Each pair is two rows. How far apart are they, by a hidden measure? 0 means very close, and 30 very far. Two or three weighted sums of its numbers give each row a place; it is the straight-line distance between the places.
(1.47, 1.03, 1.24, 0.40, 0.84, 0.56, 1.62, 0.48, 0.60, 0.53)
(0.04, -0.20, -0.11, -0.61, -0.30, 0.06, -0.19, -0.24, 0.14, -0.42) ~ 10
(0.19, -0.01, -0.46, -0.44, -0.31, -0.48, 0.57, 0.12, -0.28, -0.55)
(-0.07, -0.37, -0.38, -0.71, -0.54, -0.08, 0.00, -0.29, -0.02, -0.33) ~ 5
(-1.29, -0.45, -0.70, 1.09, -0.10, -1.31, -0.45, -0.46, -0.56, -0.05)
(-0.10, -0.49, -0.50, -0.83, -0.55, -0.48, -0.21, -0.10, -0.05, -0.31) ~ 14
(-0.69, -0.33, -0.82, 0.59, -0.25, -0.57, -0.15, -0.41, -0.76, -0.14)
(0.46, 0.75, 0.41, 0.43, 0.40, -0.26, 0.48, 0.08, 0.71, -0.04) ~ 10
(-1.76, -0.88, -1.22, 1.72, 0.19, -1.00, -0.61, -0.49, -0.67, 0.24)
(-0.85, 1.26, -0.48, 1.00, 0.63, -0.74, 0.24, -0.28, -0.54, -0.65) ~ 16
(1.61, 1.09, 1.51, 0.97, 1.08, 1.59, 1.30, 2.22, 1.79, 1.45)
(0.01, -0.21, -0.23, -0.54, -0.43, -0.09, 0.06, -0.28, -0.13, -0.29) ~ 4
(-0.03, -0.56, -0.16, -0.65, -0.74, 0.20, -0.18, -0.36, 0.14, -0.24)
(-0.20, -0.02, -0.52, 0.36, -0.09, -0.53, 0.40, -0.23, -0.58, -0.05) ~ 12
(-0.52, -0.38, -0.81, 0.86, -0.20, -0.54, -0.29, -0.46, -0.63, 0.32)
(-0.13, -0.07, -0.42, 0.37, -0.23, -0.42, 0.31, -0.22, -0.60, -0.01) ~ 4
(-0.11, -0.42, -0.21, -0.75, -0.06, -0.14, -0.23, -0.10, -0.36, -0.47)
(-0.39, -0.75, -0.29, -0.30, -0.90, -0.46, -0.64, -0.67, -0.46, -0.20) ~ 10
(-0.44, -0.01, -0.97, 0.21, -0.26, -0.69, -0.65, -0.57, -0.61, -0.61)
(-0.83, -0.67, -1.08, -0.61, -1.15, -1.21, -1.17, -0.55, 0.12, -0.93) ~ 8
(0.07, -0.15, -0.15, -0.54, 0.07, -0.06, 0.28, 0.06, -0.43, -0.53)
(1.66, 1.10, 2.05, 0.57, 1.36, 1.58, 2.17, 1.10, 1.52, 1.52) ~ 4
(0.32, 0.39, -0.67, -0.41, -0.45, -0.45, 0.56, -0.20, -0.53, -0.50)
(-0.37, -0.24, -0.99, -0.24, 0.11, -0.52, -0.32, -0.46, -0.16, -0.62) ~ 3
(-0.16, -1.77, -0.05, -1.91, -0.84, 0.57, -1.63, -0.70, 2.35, -0.32)
(-0.43, -1.32, -0.14, -1.34, -1.10, 0.22, -1.53, -0.65, 1.00, 0.13) ~ 4
(-1.16, -0.26, -0.78, 0.33, -0.28, -1.11, -0.57, -0.03, -0.94, -0.99)
(0.37, 1.02, -0.68, -0.17, -0.35, -0.68, 0.50, -0.23, -0.47, -0.39) ~ 6
(-0.39, 0.35, -0.38, 0.54, 0.14, -0.46, 0.52, -0.24, -0.61, -0.69)
(-0.03, -0.01, -0.38, -0.42, -0.45, -0.47, 0.29, 0.11, -0.47, -0.35) ~ 6
(-1.58, -1.06, -0.60, -0.96, -0.98, 1.15, -1.87, -0.64, -0.61, -0.62)
(-0.21, -0.19, -0.37, -0.50, -0.64, 0.20, -0.17, -0.16, -0.45, -0.36) ~ 10
(-0.42, -0.61, -0.53, -0.76, -0.91, -0.43, -0.49, -0.32, -0.44, -0.48)
(-0.29, -0.18, -0.21, -0.49, -0.30, -0.64, 0.06, -0.06, -0.49, -0.78) ~ 5
(-0.87, -0.66, -0.49, -0.40, -0.49, -0.01, -0.51, -0.38, -0.49, -0.92)
(0.23, 0.35, -0.21, 0.15, 0.22, -0.10, 0.90, 0.46, -0.02, -0.22) ~ 8
(0.69, 0.63, 0.27, 0.17, 0.14, 0.03, 1.04, 0.68, 0.35, 0.03)
(-0.67, -1.66, 0.11, 0.60, -1.27, 0.97, -2.70, -1.50, -0.02, 3.01) ~ 15
(1.94, 1.41, 2.60, 0.97, 1.44, 1.70, 2.23, 1.25, 1.57, 1.60)
(-0.77, -0.58, -0.40, -0.64, -0.93, -0.36, -0.73, -0.28, 0.06, -0.47) ~ 16
(1.00, 0.70, 0.62, 0.20, 0.62, 0.26, 1.30, 0.25, 0.24, 0.21)
(-0.66, -0.41, -0.80, 0.98, -0.14, -0.62, -0.31, -0.47, -0.54, 0.43) ~ 13
(-0.04, -0.42, -0.30, -0.50, -0.91, -0.37, -0.29, -0.50, -0.51, -0.24)
(-0.56, -0.29, -0.58, -0.24, -0.39, -0.09, -0.14, -0.16, -0.72, -0.78) ~ 3
(0.48, 0.48, 0.10, 0.01, -0.02, -0.18, 0.81, 0.23, 0.26, -0.11)
(-0.40, 0.04, -1.06, 0.02, -0.29, -0.96, -0.19, -0.41, -0.79, -0.72) ~ 4
(-0.62, 0.08, -0.67, 0.74, 0.13, -0.62, 0.37, -0.36, -0.69, -0.56)
(-0.35, -0.59, -0.53, -0.06, -0.82, -0.47, -0.40, -0.65, -0.55, 0.11) ~ 7
(0.17, 0.25, -0.43, -0.16, -0.05, -0.49, 0.54, -0.11, -0.25, -0.47)
(-0.92, -1.33, -0.53, -1.34, 1.43, -0.39, -1.37, 0.32, -0.71, -1.17) ~ 25
(-0.90, -1.14, -0.72, 0.12, -1.27, -0.42, -1.32, -0.89, -0.56, 0.72)
(-0.09, -0.29, -0.15, -0.74, 0.09, -0.24, -0.02, 0.06, -0.39, -0.47) ~ 17
(-0.75, -0.97, 0.69, -0.74, 0.88, 1.22, -1.61, -0.94, -0.47, -0.38)
(-0.82, -1.07, -0.23, -1.22, -0.86, -0.09, -1.03, -0.35, 0.91, -0.23) ~ 15
(0.16, 0.47, 0.06, 0.28, 0.45, -0.14, 0.70, 0.67, 0.33, -0.03)
(-0.07, -0.32, -0.27, -0.58, -0.32, 0.11, 0.09, -0.27, -0.18, -0.40) ~ 3
(-0.08, 0.21, -0.68, 0.03, -0.27, -0.55, 0.28, -0.18, -0.47, -0.56)
(1.85, 1.66, 2.99, 1.22, 1.85, 1.78, 2.47, 1.37, 2.10, 2.02) ~ 11
(1.63, 1.33, 1.70, 0.74, 1.59, 0.64, 1.46, 0.21, 0.79, 0.78)
(-0.37, 0.07, -0.43, 0.59, 0.23, -0.49, 0.42, -0.26, -0.55, 0.00) ~ 11
(-0.27, -0.53, -0.05, -0.79, 0.06, -0.12, -0.34, -0.15, -0.23, -0.50)
(-0.41, -0.14, -0.62, 0.77, -0.42, -0.52, 0.10, -0.23, -0.58, -0.39) ~ 15
(-0.48, -0.34, -0.48, -0.31, -0.56, -0.24, -0.37, -0.29, -0.43, -0.59)
(1.04, 1.04, 1.19, 0.74, 0.75, 0.51, 1.06, 1.53, 1.28, 0.84) ~ 5
(-0.80, -0.77, -1.12, -0.36, -0.81, -1.27, -1.09, -0.32, -0.32, -0.40)
(1.04, 1.80, 0.92, 0.68, 0.88, 0.15, 1.24, 0.12, 0.35, 0.38) ~ 3
(-0.04, -0.20, -0.31, -0.48, -0.07, -0.30, -0.05, -0.04, -0.49, -0.56)
(-0.19, -0.12, -0.56, 0.45, -0.31, -0.53, -0.13, -0.40, -0.68, 0.18) ~ 9
(0.17, 0.43, -0.66, -0.50, -0.63, -0.59, 0.18, -0.42, -0.72, -0.65)
(-0.08, 0.42, -0.59, -0.03, -0.41, -0.51, 0.57, -0.15, -0.57, -0.61) ~ 4
(-1.75, -1.22, -0.95, -0.13, -0.31, -0.28, -1.41, 0.56, -0.18, -0.82)
(1.18, 1.22, 1.21, 1.15, 1.28, 0.76, 1.04, 1.24, 1.74, 0.86) ~ 3
(-0.20, -1.34, 0.11, -0.55, -1.20, 1.07, -1.48, -1.02, 0.18, 1.46)
(-0.42, -0.36, -0.46, -0.57, -0.68, 0.05, -0.40, -0.45, -0.54, -0.62) ~ 4
(-0.96, -1.00, -0.60, -0.76, -0.84, -0.53, -0.84, -0.50, -0.38, -0.63)
(-0.82, -0.09, -0.84, 0.38, -0.18, -1.09, -0.37, -0.50, -0.98, -1.12) ~ 6
(-0.27, -0.60, -0.40, 0.09, -0.71, -0.39, -0.30, -0.49, -0.47, 0.05)
(2.97, 2.09, 2.95, 1.52, 1.94, 3.05, 1.74, 4.28, 3.46, 3.22) ~ 17
(-0.02, 0.03, -0.37, -0.34, -0.26, -0.45, 0.44, -0.01, -0.48, -0.59)
(-0.01, -0.99, 0.09, -0.20, -1.07, 0.58, -0.95, -0.77, 0.05, 1.38) ~ 9
(-0.30, -0.85, -0.27, -0.69, -0.80, -0.33, -0.63, -0.56, -0.35, -0.16)
(0.77, 1.39, 1.07, 0.51, 1.20, -0.03, 1.05, -0.11, 0.07, -0.06) ~ 5
(-0.14, -0.26, -0.49, -0.17, -0.70, -0.45, 0.12, -0.31, -0.40, -0.42)
(-1.22, 0.43, -0.78, 1.19, 0.34, -0.90, 0.12, -0.60, -0.79, -0.80) ~ 10
(-0.64, -0.66, -0.34, -0.80, -0.69, -0.76, -0.81, -0.31, -0.55, -0.66)
(0.13, 0.28, -0.22, -0.06, -0.08, -0.33, 0.68, 0.25, -0.20, -0.26) ~ 6
(1.91, 1.49, 1.51, 1.01, 0.98, 1.72, 1.59, 2.68, 2.17, 1.64)
(-0.41, -0.98, -0.26, -1.28, -0.88, -0.08, -0.97, -0.59, 0.53, -0.42) ~ 5
(0.29, 0.37, -0.11, -0.03, -0.11, -0.40, 0.66, 0.22, -0.14, -0.32)
(-0.28, -0.28, -0.30, -0.32, -0.45, -0.21, 0.06, -0.17, -0.38, -0.56) ~ 2
(-0.09, -0.17, -0.36, -0.39, -0.51, -0.11, -0.03, -0.29, -0.37, -0.40)
(2.08, 1.92, 2.56, 1.23, 2.06, 1.33, 2.22, 0.76, 1.37, 1.43) ~ 12
(0.08, 0.27, -0.18, -0.27, -0.28, -0.56, 0.49, 0.04, -0.44, -0.51)
(2.52, 2.41, 2.00, 0.79, 1.72, 0.98, 1.53, 0.33, 0.74, 0.78) ~ 8
(-0.47, 0.24, -0.85, 1.03, 0.07, -0.89, 0.41, -0.41, -0.49, -0.49)
(1.44, 1.64, 2.02, 1.33, 1.76, 1.72, 1.30, 2.75, 2.32, 1.96) ~ 17
(-0.68, -0.86, 1.35, -0.89, 0.60, 1.64, -1.56, -0.82, -0.35, -0.40)
(-0.51, 0.30, 0.16, 0.12, 0.50, -0.79, -0.44, 0.14, 0.03, -0.52) ~ 10
(0.62, 1.17, 1.17, 0.83, 1.11, 0.38, 0.71, 0.89, 1.45, 0.82)
(-0.79, 0.42, -0.71, 0.96, 0.27, -0.74, 0.21, -0.63, -0.95, -0.78) ~ 12
(-0.03, -0.25, -0.02, -0.72, 0.26, -0.09, -0.05, -0.05, -0.46, -0.53)
(-0.05, -0.21, -0.53, -0.60, -0.48, -0.65, 0.12, -0.06, -0.48, -0.63) ~ 7
(-0.23, -0.57, -0.31, -0.75, 0.15, -0.36, -0.34, 0.05, -0.20, -0.44)
(-1.53, -1.04, -1.19, 1.73, 0.44, -0.57, -1.46, -0.97, -0.99, 1.24) ~ 21
(2.68, 1.85, 3.39, 1.29, 2.64, 1.77, 2.30, 1.11, 2.17, 2.05)
(2.18, 1.65, 2.07, 1.46, 1.77, 2.42, 1.93, 3.39, 2.80, 2.18) ~ 11
(-0.53, -2.08, 0.33, -0.73, -2.02, 0.96, -2.83, -1.88, -0.13, 2.35)
(0.78, 0.89, 0.52, 0.37, 0.42, 0.00, 0.89, 0.90, 0.75, 0.40) ~ 15
(0.38, 2.67, 0.48, 1.04, 1.27, -0.29, 0.53, -0.31, -0.20, -0.25)
(1.64, 1.96, 1.59, 1.08, 2.07, 0.75, 1.16, 0.13, 0.74, 0.88) ~ 17
(0.71, 0.70, 0.50, 0.15, 0.49, 0.07, 1.15, 0.08, 0.00, -0.10)
(-1.26, -0.10, -0.53, 1.64, 0.65, -1.08, -0.32, -0.57, -0.66, 0.55) ~ 15
(-0.58, -0.51, -0.28, -0.54, -0.52, 0.22, -0.87, -0.59, -0.21, -0.49)
(-0.18, -0.33, -0.40, -0.42, -0.42, -0.26, 0.03, -0.06, -0.40, -0.52) ~ 8
(-0.22, -0.60, -0.33, -0.03, -0.84, -0.35, -0.40, -0.39, -0.14, 0.22)
(2.36, 1.74, 3.47, 1.11, 2.82, 1.64, 2.26, 1.04, 1.93, 1.82) ~ 24
